Each row below has a hidden score, from 0 to 20, with 10 about the middle. What is it? The score is a weighted sum of the row's numbers plus the product of two more (or one squared), each taken from its middle value.
c(12, 18, 0, -15, -34, 13, -11, 25, 44, -30, 3, -17, -4, -38, 34, -16, 24, 19, 23, 26, 24) >> 15
c(69, 45, 3, 23, -41, -6, 2, -5, 39, -49, -17, 5, -6, -49, 55, -2, 15, -6, 54, 43, 54) >> 17
c(14, 9, 52, -18, 29, 46, -56, -11, 47, -24, 5, -10, 33, 24, 36, 51, 4, 23, 28, -24, 1) >> 7
c(-17, -17, 38, -43, 6, 35, -68, 16, -5, -18, 30, -34, -18, 26, 55, 16, 15, 53, -13, -7, -4) >> 6
c(18, 22, 30, 7, 0, 9, 1, -16, 1, -9, -14, 11, 1, -14, 11, 1, 7, -17, 15, -27, 0) >> 7
c(11, 12, -19, 63, 46, -6, 22, -56, 21, 15, -46, 62, 8, -2, -72, 19, 1, -64, -1, -62, -28) >> 13
c(28, 32, 20, 1, 30, 24, 18, -42, 3, -35, -46, 47, 18, -24, -4, 29, -17, -30, 37, -2, 8) >> 6
c(57, 44, 17, 45, 6, -13, 4, -40, 24, -18, -29, 29, 2, -36, -10, -6, 20, -45, 38, -1, 0) >> 12
c(-11, -10, -7, 9, 9, -2, -8, 4, -8, 22, 2, 4, -3, 8, -22, 4, 4, -4, -26, 3, -16) >> 11
c(18, 1, -6, 17, 15, 6, -21, -13, 5, -7, -22, -2, 13, -5, -6, 18, -9, -5, 11, -21, 8) >> 9
c(-22, -31, -23, 9, -10, -9, -11, 10, -2, 34, 29, -11, 6, 19, -5, -20, 15, 17, -26, -4, -17) >> 12
c(4, 0, -3, -27, -13, 3, 3, 22, 12, -33, -7, -25, 31, 1, 3, 2, -13, 20, 10, 1, 22) >> 10
c(-9, 6, 8, -13, -15, 2, 20, 17, -7, -14, 1, -10, 2, -6, -6, -14, -22, 14, 19, 2, 9) >> 10
c(-34, -8, -41, -93, -66, -8, 19, 116, -31, -26, 30, -89, 19, 23, 51, -52, -15, 78, -7, 79, 38) >> 7
c(-38, -21, -3, -5, 30, 12, -33, -2, -14, 35, 12, 13, -30, 40, -32, 30, 6, 11, -45, -27, -34) >> 14
c(12, -29, 0, -11, -6, 14, 7, 7, 4, -19, -3, 4, 13, 3, 18, -8, 11, 11, 10, 2, 5) >> 8
c(19, -1, 0, -8, -13, -4, 19, 11, 33, -10, 18, -7, 3, -13, -1, 6, 17, 3, 22, 15, 16) >> 7
c(17, -15, 15, 18, 28, 33, -42, -49, 47, -12, -8, 28, -13, 5, -12, 25, 28, -20, 8, -49, -20) >> 13
c(-46, -40, -22, -59, -35, -22, -29, 76, -12, 25, 63, -71, -4, 26, 9, -15, -1, 69, -50, 25, -2) >> 14
c(26, 21, -5, -15, -67, -22, -23, 58, 19, -35, 3, -58, -11, 10, 31, -42, -5, 45, 30, 38, 52) >> 15
c(-44, -43, 19, -36, -16, -29, -6, 20, -37, 22, 29, -25, -4, 33, -4, -6, -8, 46, -35, 8, -14) >> 11
c(10, -5, -1, -13, -36, 11, -11, 28, 8, -15, 6, -25, 1, 9, 9, -24, 12, 27, 7, 23, 23) >> 11
c(-13, -12, -7, -70, -65, -1, -28, 73, 9, 5, 63, -71, 6, 21, 38, -50, 12, 61, -14, 30, 30) >> 12
c(-53, -45, -19, 33, 69, 0, -39, -49, -27, 80, 3, 49, -39, 33, -61, 13, -17, -44, -65, -58, -85) >> 14
c(-7, -17, -16, 45, 23, -17, 9, -35, -29, 44, -1, 28, 11, -18, -48, -8, -14, -32, -17, -48, -27) >> 6
c(34, 16, 36, 13, 24, 25, -28, -21, 28, -23, -20, 22, 12, -4, 9, 23, 8, -28, 22, -36, -14) >> 6
c(-38, -60, 18, 10, 20, -5, -24, -20, -24, 48, 30, 17, -28, 26, -23, 1, 11, 12, -57, -33, -54) >> 14
c(-38, -50, -21, 2, 19, -16, -21, -9, -28, 49, 19, 0, -6, 36, -39, 2, 5, 15, -57, -45, -38) >> 14
c(-2, -18, 26, 1, 26, 11, -35, -33, 8, 7, 0, 9, -10, 7, -1, 40, 17, -2, -5, -40, -5) >> 11
c(-7, -9, -8, -10, -8, -10, -16, 10, 33, 4, -8, -12, 0, 17, -7, -24, 8, 6, -14, -17, -9) >> 16
c(39, 17, 24, -16, -18, 3, 15, -2, 20, -45, -10, -4, 8, -24, 21, -12, 13, -2, 33, 18, 35) >> 10
c(7, 9, -8, -2, -8, 1, 10, -5, 4, -22, -24, -1, 4, -10, -6, 7, -2, 4, 15, 4, 6) >> 11
c(16, 20, 1, -10, -35, 8, -9, 3, 16, -26, -1, -24, -1, -30, 60, 0, 4, 31, 31, 32, 36) >> 12
c(12, 33, 3, 31, -6, -30, -24, -16, 23, 19, -1, -2, -14, -12, -27, -13, 7, -21, -10, 8, 3) >> 17
c(33, 23, -36, 52, 25, -25, 2, -27, -6, 7, -19, 42, 8, 17, -27, -13, -19, -44, 1, -35, -15) >> 13
c(61, 27, 2, -9, -67, -10, 13, 18, 45, -57, -7, -48, 8, -27, 45, -31, 11, 33, 54, 52, 72) >> 14
c(16, 13, -16, 49, 19, -17, -2, -32, -3, 26, -24, 29, 2, -27, -45, 7, 6, -33, -3, -14, -14) >> 13
c(4, -19, -35, 71, 33, -17, 33, -34, -2, 35, -34, 43, -3, 14, -52, -22, 4, -58, -25, -42, -30) >> 13
c(41, 38, 7, -6, -24, 6, 39, -8, 5, -49, -36, 7, 13, -32, 9, -12, 0, -11, 51, 30, 49) >> 9
c(30, 17, 30, -4, -37, -11, 15, 9, 19, -12, 4, -21, 8, -31, 11, -13, 14, 18, 11, 21, 42) >> 12
c(-24, -21, -7, -14, -33, -35, 30, 23, -35, 14, 18, -34, -5, -5, 9, -49, 16, 21, -24, 22, 0) >> 8
c(52, 26, 7, 22, -33, -8, 3, -24, 32, -46, -45, 1, 4, -34, 26, -23, 6, -14, 54, 25, 25) >> 11
c(30, 34, 27, 42, 54, -6, 11, -90, 22, -10, -44, 69, 12, -10, -36, 13, -5, -72, 31, -33, -35) >> 7
c(-24, -11, -4, 2, -1, -9, 24, 5, -26, 31, 24, 7, 10, -28, -39, -14, -16, -3, -27, 11, -9) >> 10
c(-40, -36, 7, 12, 55, 3, -12, -30, -39, 38, 24, 26, -25, 33, -28, 39, -6, -26, -45, -38, -59) >> 7
c(16, 10, 14, 9, 39, 30, 17, -56, 5, -22, -32, 49, -3, 5, -10, 20, -8, -48, 32, -13, -23) >> 1
c(-75, -56, -43, 35, 77, -5, -5, -40, -47, 84, 20, 47, -26, 46, -87, 32, -12, -26, -87, -84, -87) >> 18
c(35, 25, 24, -35, -33, 9, 8, 16, 6, -49, 2, -7, 33, -4, 24, -1, 0, 23, 42, 14, 40) >> 12
c(12, 14, -31, 73, 32, -32, -10, -41, 4, 51, -14, 34, -13, -22, -37, 12, -15, -43, -16, -25, -16) >> 13
c(10, 45, -51, -23, -42, -23, 60, 55, -3, -45, -25, -30, 25, -27, 14, -42, -29, 1, 41, 74, 50) >> 8
c(1, 13, -15, -6, -16, -26, 42, 36, -5, -2, -26, -16, 20, 7, 5, -10, -15, -10, 4, 8, 14) >> 3
c(-16, -15, 33, 6, 27, -6, -20, -25, -11, 28, 24, 7, -20, 1, -13, 27, 12, 3, -35, -26, -17) >> 13
c(37, 23, 6, 65, 38, 4, 20, -73, 12, -2, -36, 74, -22, -20, -34, 29, 13, -70, 21, -35, -13) >> 12
c(-2, -2, 79, -28, 11, 41, -70, 3, 34, -27, -7, -12, -12, 11, 37, 41, -5, 35, 8, -20, -13) >> 8
c(24, 2, 3, -59, -46, 10, 0, 53, 24, -83, -10, -67, 28, -15, 87, -5, -35, 56, 55, 34, 56) >> 6
c(25, 20, -2, 28, 26, 7, 4, -14, 7, -5, -15, 32, 8, -24, 3, 11, 9, -32, 14, -23, -10) >> 8
c(-33, -32, 24, -8, 26, 14, -56, -1, -3, 33, 16, 5, -12, 42, -16, 27, -5, 24, -42, -35, -29) >> 15
c(-51, -29, 5, 4, 30, -12, -17, -11, -23, 53, 27, 4, -16, 11, -32, 20, -9, -8, -49, -30, -55) >> 10
c(-18, -18, 18, 4, 20, 1, -31, -36, -3, 24, 20, 17, -16, 17, -11, 8, 27, -2, -22, -29, -34) >> 12
c(16, 14, -18, -29, -57, -10, 58, 41, 10, -37, -10, -26, 25, -2, 15, -38, -1, 27, 29, 59, 46) >> 10
c(48, 43, 27, 26, 2, 4, 16, -33, 45, -24, -41, 18, 9, -45, -9, 5, 13, -33, 43, 3, 23) >> 10
c(18, 14, 42, -12, -1, 12, -28, -5, 27, -22, 11, -7, -3, -5, 2, 4, 10, -1, 18, -30, -8) >> 11
c(-15, -17, -16, 2, 35, 0, 6, -13, -4, 36, 2, 17, 5, 6, -22, 24, -12, -15, -21, -22, -29) >> 8
c(39, 31, -11, 21, 4, -8, -2, 1, 29, -13, -37, 12, 1, -5, 9, 2, 11, -33, 23, 5, 15) >> 8
c(42, 37, -15, 63, 11, 7, 42, -64, 2, -5, -17, 42, -12, -47, -25, -8, 20, -51, 23, -19, 5) >> 14
c(-15, -17, -25, -3, -4, -18, -26, 10, -1, 21, 0, -30, -25, 13, 13, -3, 16, 20, -26, -2, -11) >> 13
c(53, 32, 42, -19, -15, 29, 8, 0, 47, -69, -25, 5, 10, -37, 18, 7, -9, -9, 64, 19, 41) >> 9
c(-29, 1, -5, -22, 7, -1, -11, 29, -13, 1, 12, -32, -6, 32, 21, 3, -8, 20, -13, 4, -9) >> 9
c(45, 7, 61, 11, 24, 57, -64, -21, 69, -37, -25, 28, 18, 8, 2, 49, 18, -2, 36, -49, -2) >> 11
c(2, 5, 26, -27, -12, 17, 12, 1, -12, -18, 0, -12, 1, -14, 3, 4, 2, 3, 3, 2, 1) >> 6
c(66, 40, 19, 34, -28, -12, 12, 3, 64, -25, -40, -12, 20, -35, -3, -20, 9, -21, 51, 10, 54) >> 6
c(33, 18, -11, 10, -8, -19, -13, 0, 21, 7, -28, -3, -5, 16, 3, -2, 6, -27, 11, -18, 24) >> 9
c(20, 31, 19, 13, 14, -1, 23, -19, 9, -16, -15, 13, 16, -40, 7, 15, -7, -25, 29, -11, 15) >> 5
c(-25, -17, -32, 26, 51, -5, 6, -30, -36, 47, -23, 35, -14, 22, -45, 26, -16, -40, -28, -59, -47) >> 6
c(6, 17, -39, 26, -46, -36, 74, -5, -30, -5, -9, -14, 19, -62, -13, -43, -30, -24, 25, 63, 26) >> 3
c(-5, -26, -6, -4, -26, -9, 24, -3, -3, -3, 32, -15, 4, -6, -1, -1, -19, 4, -6, 9, 11) >> 9
c(-22, -31, -11, -4, 28, 60, -69, 1, 12, -4, 24, 0, -24, 14, 35, 37, 6, 7, -11, -31, -27) >> 8
c(-30, 8, -16, -58, -47, -9, 36, 79, -36, 1, 33, -56, 15, 6, 30, -31, -12, 51, -1, 48, 34) >> 4
c(6, 16, -11, -20, -12, 20, 21, 16, -8, -18, 3, -8, 4, -21, 2, 20, -19, 8, 25, 5, 20) >> 9
c(-10, -28, -2, -6, -7, 2, -8, 5, -18, 39, 23, -13, -4, 19, -9, -10, 0, 10, -35, -14, -3) >> 9
c(-10, 8, -4, -15, -20, -7, 0, 35, 12, -13, 16, -22, -8, 7, 7, -9, -8, 16, 13, 14, 6) >> 12
c(-24, -26, -8, 15, 16, -4, -12, -10, -26, 30, 17, 15, -13, 24, -32, 0, 5, -4, -29, -20, -23) >> 12
c(0, -12, -28, -7, -14, 14, 18, 30, 11, -17, -4, -10, 16, 11, 3, -1, -2, 13, 9, 15, 4) >> 9
c(-19, -4, 32, -19, 1, 10, -25, 5, -3, 8, 13, -9, 6, -10, 22, 0, -12, 27, -11, -8, -12) >> 11
c(22, 35, -30, 29, -36, -44, 70, 2, -29, -8, -18, -9, 26, -44, -20, -47, -20, -18, 24, 52, 37) >> 5
c(-23, -25, -28, 1, 34, 20, -7, -1, -15, 42, 4, 33, -1, 42, -54, 11, 1, -26, -42, -42, -30) >> 10
c(26, 15, 21, -54, -62, 10, -2, 62, 38, -61, 6, -61, 23, -4, 56, -32, 15, 56, 51, 70, 63) >> 9
c(-55, -29, -32, -11, 6, 16, -13, 17, -23, 35, 32, -18, -23, 41, -1, -12, -15, 24, -47, -9, -31) >> 16
c(6, 8, -32, 0, -9, 7, -4, -8, 6, 1, 3, -1, -2, -2, -14, -16, -8, -6, -4, 9, -5) >> 12
c(21, 13, -5, -1, -27, -3, 11, -2, -6, -26, -19, -19, -14, -43, 40, 4, 5, 11, 23, 45, 30) >> 11
c(-15, 7, 22, -35, -9, -1, -37, 22, 10, -8, 16, -26, 10, 12, 16, 7, -13, 19, -7, -5, -7) >> 10
c(30, 26, -6, -15, -47, -7, -6, 24, 60, -17, -17, -32, 13, -12, 16, -19, -7, 10, 18, 44, 38) >> 15
c(31, 22, 51, -29, -20, 33, 20, -1, 24, -44, -18, -12, 25, -6, 22, -9, -17, 5, 42, 13, 46) >> 4
c(-15, 0, 4, -3, 13, 24, 3, 4, -16, 2, 9, 1, -6, 3, 20, -3, 9, 16, -7, -3, -10) >> 8
c(8, 6, -29, 15, -16, -26, 29, -16, 17, 4, 4, 14, -23, -24, -1, -21, 36, -22, 10, 18, -2) >> 14
c(33, 22, -20, 40, -5, 0, -23, -4, 28, 2, -13, -3, -12, -10, 10, -16, 19, -9, 6, -3, 30) >> 15
c(-19, -19, 11, -78, -56, -23, -15, 66, 20, -21, 36, -75, 6, 37, 49, -21, -8, 70, -8, 35, 47) >> 15
c(-47, -42, -16, -50, -23, 13, -10, 53, -29, 23, 43, -48, -6, 48, 34, -9, -7, 52, -35, 26, -5) >> 9
c(-40, -53, -21, -14, 11, 1, -28, 4, -35, 35, 30, -28, -11, 30, -10, 12, -13, 35, -39, 0, -27) >> 11
c(33, 25, 3, 17, 0, 9, 23, -12, 18, -20, -19, 8, 14, -30, -10, -1, -26, -14, 35, -8, 26) >> 10
c(16, 3, -1, -22, -40, -13, -21, 41, 22, -14, 28, -36, -17, 22, 41, -18, 6, 30, -8, 11, 31) >> 16
c(23, 0, 4, 25, -2, 0, 7, -2, 26, -10, -13, 3, 8, -17, -14, 6, 7, -16, 22, 2, 7) >> 6
c(32, 39, 28, 38, 0, -39, 7, -42, 22, -3, -30, 23, 5, -12, -37, -8, -12, -38, 25, 4, 7) >> 13
c(45, 28, 27, 12, 20, 20, -20, -41, 22, -19, -8, 27, 5, -15, 30, 41, 13, -7, 24, -27, 12) >> 15
c(-21, -16, 2, -46, -24, 14, -7, 12, -3, -11, 37, -39, -19, -12, 49, -3, 11, 48, -3, 45, 17) >> 11
c(-32, -29, 14, 9, 19, 12, 9, -43, -28, 16, -4, 22, -30, 14, 12, 15, 19, 17, -22, -18, -36) >> 6
c(-11, -3, -14, 35, 38, 13, -21, -29, -10, 42, -5, 37, -16, -2, -38, 18, 2, -29, -27, -44, -32) >> 13
c(21, 40, -22, 21, -4, -8, 26, 7, 18, -24, -25, 15, 7, -9, -2, -7, -6, -30, 24, -2, 14) >> 10
c(-33, -16, -44, -11, 36, 40, -5, 4, -21, 1, 7, 10, -7, 19, -12, 20, -28, 4, -12, -18, -24) >> 10
c(6, 32, -8, -24, -22, 16, -5, 34, 4, -43, -6, -28, 14, -26, 38, -16, -5, 11, 35, 24, 26) >> 6
c(6, 4, -2, 40, 53, -4, 12, -33, -15, 29, -8, 54, -15, -18, -41, 17, -9, -55, -16, -59, -44) >> 8
c(-26, -5, -31, -7, -19, -20, 37, 4, -40, 35, 19, -26, -5, -35, 5, -7, -16, 17, -26, 38, 10) >> 9
c(23, 13, -12, 0, -22, -2, -14, 33, 31, -29, -16, -14, 1, -11, 11, -4, 8, 15, 31, 10, 30) >> 13
c(21, 25, 16, 8, -4, -1, 5, 7, 19, -21, -11, 7, 14, -7, -3, 10, -12, -9, 24, 21, 21) >> 10
c(-26, -17, 8, -15, 19, 0, 3, -12, -39, 13, 19, 13, 2, 25, -21, 8, 0, 6, -25, -13, -27) >> 8
c(13, -5, 14, 51, 52, -4, -41, -46, 8, 33, -7, 61, -20, 14, -36, 23, 12, -39, -25, -64, -56) >> 16
c(3, 19, -19, -24, -41, -17, 54, 31, -17, -25, 12, -16, 22, -21, 26, -36, 13, 12, 21, 69, 38) >> 7
c(26, 45, -67, 33, -26, -37, 88, -8, -12, 10, -12, 17, -4, -57, -14, -45, -8, -44, 39, 41, 32) >> 7
c(31, -9, 7, -39, -45, 8, 6, 40, 22, -35, 4, -32, 16, -3, 36, -22, 4, 32, 28, 27, 45) >> 9
c(11, 22, -29, -46, -55, -14, 26, 55, -9, -36, -7, -57, 5, -13, 34, -56, -18, 38, 31, 62, 45) >> 9
c(13, -4, 9, -21, -35, -5, -11, 37, -8, -31, 5, -46, 12, 16, 48, -3, 5, 41, 8, 28, 34) >> 6
c(-10, -9, 21, 8, 34, 3, 12, -25, -24, 1, -15, 33, -2, 12, -28, 3, -11, -18, -1, -25, -19) >> 8
c(-35, -53, 25, -38, 17, 13, -70, 4, 3, 36, 39, -7, -9, 32, 6, 31, -4, 37, -53, -41, -44) >> 15
c(-22, -20, 20, -5, -16, -35, -19, 20, 17, 12, 7, -22, -7, 33, 4, -8, 18, 20, -10, 0, -10) >> 13
c(-29, -30, 43, -12, 32, 32, -73, -8, 31, 7, 5, -1, -21, 38, -9, 48, 11, 26, -23, -65, -33) >> 15
c(-9, -26, 8, -23, 22, 33, 21, 3, 5, -21, -12, 21, 4, 30, 6, 25, -2, -8, 6, -20, -19) >> 5
c(-23, -30, 35, 11, 44, 57, -80, -20, 7, 19, 18, 12, -8, 26, 3, 58, -1, 6, -20, -74, -38) >> 9
c(22, 36, -47, 44, -23, -80, 92, 10, -16, 6, -38, 17, 2, -50, -6, -49, 2, -43, 20, 37, 29) >> 2
c(-83, -69, 12, -82, -2, 12, -10, 62, -51, 25, 53, -40, -18, 56, 23, 17, -21, 66, -57, 18, -35) >> 9
c(54, 25, -2, 22, -7, -17, 9, -16, 31, -11, -38, 22, 20, -28, -18, -22, -18, -28, 30, 0, 22) >> 14
c(-39, -40, -13, -30, -18, -8, -14, 48, -9, 20, 30, -36, -2, 27, 9, -20, 5, 37, -36, 8, -8) >> 12
c(79, 51, 21, -12, -94, -14, 3, 63, 78, -88, -18, -60, 31, -40, 71, -24, 7, 22, 81, 66, 94) >> 7
c(-3, -4, -49, 48, 36, -9, 6, -11, 4, 33, -25, 32, 13, 11, -56, 12, -9, -42, -15, -30, -34) >> 10
c(25, 33, 15, -13, -53, -4, -9, 14, 44, -42, 3, -44, 1, -33, 41, -12, 18, 32, 35, 32, 53) >> 15
c(-20, 2, -11, -31, -45, -35, 40, 16, -48, 3, 22, -37, 3, -16, 13, -29, -9, 17, 14, 44, 33) >> 6
c(4, 0, 12, -25, -22, 11, 8, 44, -10, -22, 7, -28, -7, 6, 22, -6, -11, 38, 11, 31, 27) >> 9
c(18, -9, -24, -4, -18, 7, 23, 19, 1, -23, -16, 1, 26, 6, 1, -26, -17, -25, 11, 10, 19) >> 4
c(2, -6, 6, -44, -5, 29, -43, 9, 34, -6, 21, -21, 10, 28, 27, 23, 8, 26, -3, 8, 3) >> 9
c(-24, -9, -35, 23, 10, -39, 9, -25, -37, 51, 7, 24, -27, 19, -23, -24, 8, -18, -40, -6, -30) >> 13
c(17, -2, 39, 48, 71, 37, -48, -55, 27, 13, -14, 60, -13, -13, -45, 34, 13, -47, -8, -78, -37) >> 14
c(-50, -56, 13, -26, 7, 14, -41, 17, -5, 35, 36, -15, -13, 45, -6, 30, -25, 32, -54, -39, -21) >> 16
c(-24, -10, -6, 1, 7, 7, -20, 14, -2, 14, 0, 2, -4, 13, 1, -1, 7, -6, -19, -4, -27) >> 8
c(13, 29, -21, 30, 17, -17, 36, -22, 2, 14, -23, 23, -1, -35, -19, -9, -26, -46, 7, -6, -5) >> 9
c(-29, -41, 7, -43, -14, 11, -45, 22, -8, 0, 29, -37, -9, 8, 44, 24, -8, 59, -16, 1, -5) >> 12
c(24, -9, 29, -36, -14, 47, -42, 16, 49, -61, -7, -15, 12, 18, 50, 9, 1, 25, 41, 8, 18) >> 6
c(-56, -54, 53, -81, 23, 34, -101, 54, 7, 13, 63, -61, -3, 70, 66, 59, -12, 93, -55, -11, -14) >> 16
c(-21, -23, 5, 28, 42, 6, -53, -22, 3, 32, 10, 20, -7, 38, -32, 36, -10, -23, -37, -56, -49) >> 13
c(-5, 1, 7, 15, 2, 3, -10, -21, -31, 3, 2, 5, -19, -10, 19, 15, -2, 13, -5, 2, -10) >> 11
c(-20, -13, -6, -29, 10, 23, -2, 16, -17, -25, 5, -6, 11, 37, 28, 14, -14, 12, -5, -3, -9) >> 3
c(4, 2, 15, -57, -18, 24, -1, 35, 8, -32, 18, -30, 21, 24, 27, 3, 3, 19, 17, 27, 24) >> 3
c(21, 45, -32, 52, 16, -37, 53, -39, -18, 18, -35, 35, 5, -21, -64, -21, 1, -61, 1, -13, -2) >> 11
c(-87, -58, 0, -13, 86, 43, 12, -24, -57, 51, 43, 49, -20, 38, -43, 45, -16, -14, -55, -44, -74) >> 10
c(-26, -22, -21, 38, 19, -43, 36, -12, -40, 58, -6, 25, 1, 6, -58, -6, 2, -30, -40, -12, -23) >> 4
c(-36, -22, -29, 4, -9, -41, 9, 8, -43, 42, 19, -20, -27, 3, 7, -20, 13, 8, -42, 9, -24) >> 9
c(-12, 10, 17, 1, 2, -20, -7, 0, 3, 20, -9, -21, -5, -6, 15, 5, 4, 28, -4, 22, 9) >> 12
c(-12, -14, -8, 17, 32, -12, -43, -11, -5, 37, 9, 2, -18, 19, 3, 24, 2, -12, -32, -42, -27) >> 10
c(-22, -10, 26, 4, 28, 4, -5, -17, -47, 35, 22, 12, -15, -18, -22, 26, -17, -2, -24, -23, -24) >> 8
c(18, 18, -28, -14, -19, 31, 2, 9, 11, -30, -14, -15, 12, -2, 31, 0, 17, 9, 29, 8, 30) >> 6
c(8, -13, 11, 2, 31, 23, -48, -15, 35, -16, -10, 20, 21, 25, -3, 34, 1, -5, 3, -48, -7) >> 12
c(27, 38, -4, 16, -27, -15, 40, 0, 19, -19, -28, 8, 23, -10, -17, -26, 0, -28, 33, 41, 38) >> 9
c(14, -15, 45, -48, 0, 44, -44, -2, 53, -48, 15, -12, 23, 8, 60, 27, 3, 39, 23, -12, 8) >> 9
c(-3, -7, -27, 37, 10, -14, 13, -17, -22, 40, -6, 30, -13, 12, -40, -9, 9, -26, -26, -27, -14) >> 12
c(40, 39, -5, 37, -8, -28, 56, -44, -1, -4, -40, 34, 17, -39, -28, -20, -14, -44, 31, 12, 23) >> 11
c(-82, -66, -18, 25, 94, 0, -1, -56, -79, 96, 31, 63, -26, 59, -62, 45, -19, -37, -86, -75, -106) >> 8
c(-20, -6, -13, 20, 25, -25, 1, -2, -23, 36, -14, 13, -6, 7, -34, -13, -20, -19, -25, -12, -20) >> 11
c(-14, 12, 7, -5, -11, 2, -15, 26, 8, 14, 0, -9, -11, 15, 19, -6, 13, 18, -15, -3, -5) >> 11
c(-16, -21, 27, -8, 34, 44, 24, -14, -21, -13, -12, 31, -1, 8, -3, 38, -22, 1, 3, -6, -32) >> 4
c(61, 50, 9, 64, 21, -2, 40, -64, 29, -27, -44, 62, -3, -52, -21, -12, 17, -72, 57, -1, 22) >> 11
c(-42, -40, 51, -34, 57, 36, -92, 20, 21, 41, 35, 2, 0, 77, 5, 69, 4, 33, -46, -64, -48) >> 15
c(-6, 9, -2, 28, 30, 42, -6, -31, -22, -6, -17, 26, -15, -10, 7, 32, -18, -20, 9, -9, -17) >> 4
c(20, 10, 1, -6, -53, -4, -26, 18, 38, -42, -21, -48, 4, -13, 42, -26, 19, 31, 34, 47, 36) >> 10
c(-7, -4, 24, 8, 17, 11, 13, -25, 20, 7, -2, 20, 2, -16, -16, 2, 20, -15, -10, -37, -13) >> 11
c(6, -20, -21, -29, -28, -21, 30, 31, 2, -18, 1, -26, 21, 17, 12, -25, -8, 11, 3, 20, 13) >> 7
c(-11, -29, 40, -65, -70, -23, -12, 72, -1, -2, 40, -83, 4, 17, 71, -26, 3, 78, -5, 52, 51) >> 5
c(35, 37, 21, 67, 44, 37, -32, -68, 29, -14, -47, 66, 1, -27, -34, 43, 6, -62, 25, -51, -20) >> 11
c(-68, -40, -24, 20, 55, -18, -9, -45, -46, 78, 36, 42, -20, 29, -54, 13, -16, -20, -75, -55, -79) >> 16
c(-4, 14, -10, -6, 0, 36, -24, 2, 11, -18, 10, -7, 6, 11, 30, 8, 10, 12, 13, -6, 8) >> 7
c(-21, -11, -26, 19, 42, 4, -15, -36, 0, 42, -18, 27, 7, 3, -42, 36, -16, -38, -26, -39, -43) >> 9
c(-50, -33, -13, -35, -10, 2, -10, 41, -5, 0, 13, -22, -5, 26, -4, -1, 5, 41, -29, -5, -30) >> 13
c(10, 7, -27, -12, -30, -6, -10, 20, 17, -20, -18, -28, 10, 1, 25, -19, 1, 21, 19, 9, 26) >> 11
c(6, -6, 15, 8, 14, -1, 4, -14, 12, -3, -19, 10, 2, -10, -8, 15, -4, -11, -2, -18, -18) >> 9
c(-47, -36, -8, -6, 34, 10, -7, -16, -48, 43, 14, 16, -13, 40, 3, 29, 1, 2, -38, -15, -57) >> 3
c(-4, 8, -4, -25, -43, 1, 20, 21, -8, -32, 25, -23, 1, -38, 52, -46, 4, 27, 17, 47, 27) >> 11
c(-11, -12, -2, 24, 11, -6, 0, -21, -16, 15, -7, 31, -29, -28, -8, 4, 5, -16, -14, -21, -18) >> 15
c(-6, 4, 16, 5, 4, -6, -11, -22, 18, -9, -1, 5, -15, 3, 22, -5, 21, -14, 2, -1, -13) >> 9
c(42, 43, 6, -21, -50, 10, 6, 22, 37, -63, -11, -28, 34, -18, 11, -23, 11, 8, 47, 24, 55) >> 11
c(-25, 1, 16, -89, -58, 0, -17, 85, 8, -20, 30, -80, 14, 36, 44, -45, -17, 83, -18, 76, 40) >> 14
c(17, -9, 8, 33, 12, -4, -4, -25, 3, 13, 8, 19, -9, -2, 10, 16, 19, -19, -8, -13, -8) >> 8
c(53, 41, 7, 16, -21, -15, -5, 7, -5, 5, -9, -22, 11, -44, 0, -12, -10, 0, 25, 14, 44) >> 11
c(2, 12, -2, 8, 18, -7, 7, -26, 12, 8, -13, 24, -14, 6, -17, 26, -6, -23, 0, -12, -16) >> 12
c(17, 19, -7, -1, -40, -16, 57, 5, -8, -18, -15, -3, 20, -22, 15, -22, -1, -1, 26, 45, 38) >> 6
c(-8, 12, -31, -7, -40, -10, 43, 32, -26, 9, 14, -23, -1, -10, -3, -46, -11, 2, 5, 37, 25) >> 7
c(-27, -25, -9, -9, 41, 14, 4, -14, -27, 32, 0, 18, -10, 13, -35, 28, -25, -9, -33, -12, -43) >> 9
c(-15, -16, -12, -3, -8, 19, 7, 21, -2, 5, 19, -2, -11, 1, -24, -5, 2, 3, -12, 2, -2) >> 12
c(-14, -14, 3, 56, 48, -6, 15, -79, -34, 44, -13, 52, -14, -15, -51, 26, 3, -37, -25, -33, -41) >> 11
c(-80, -72, 8, -59, 9, -11, -44, 45, -21, 54, 62, -43, -26, 57, 19, 4, 11, 67, -78, -16, -40) >> 17
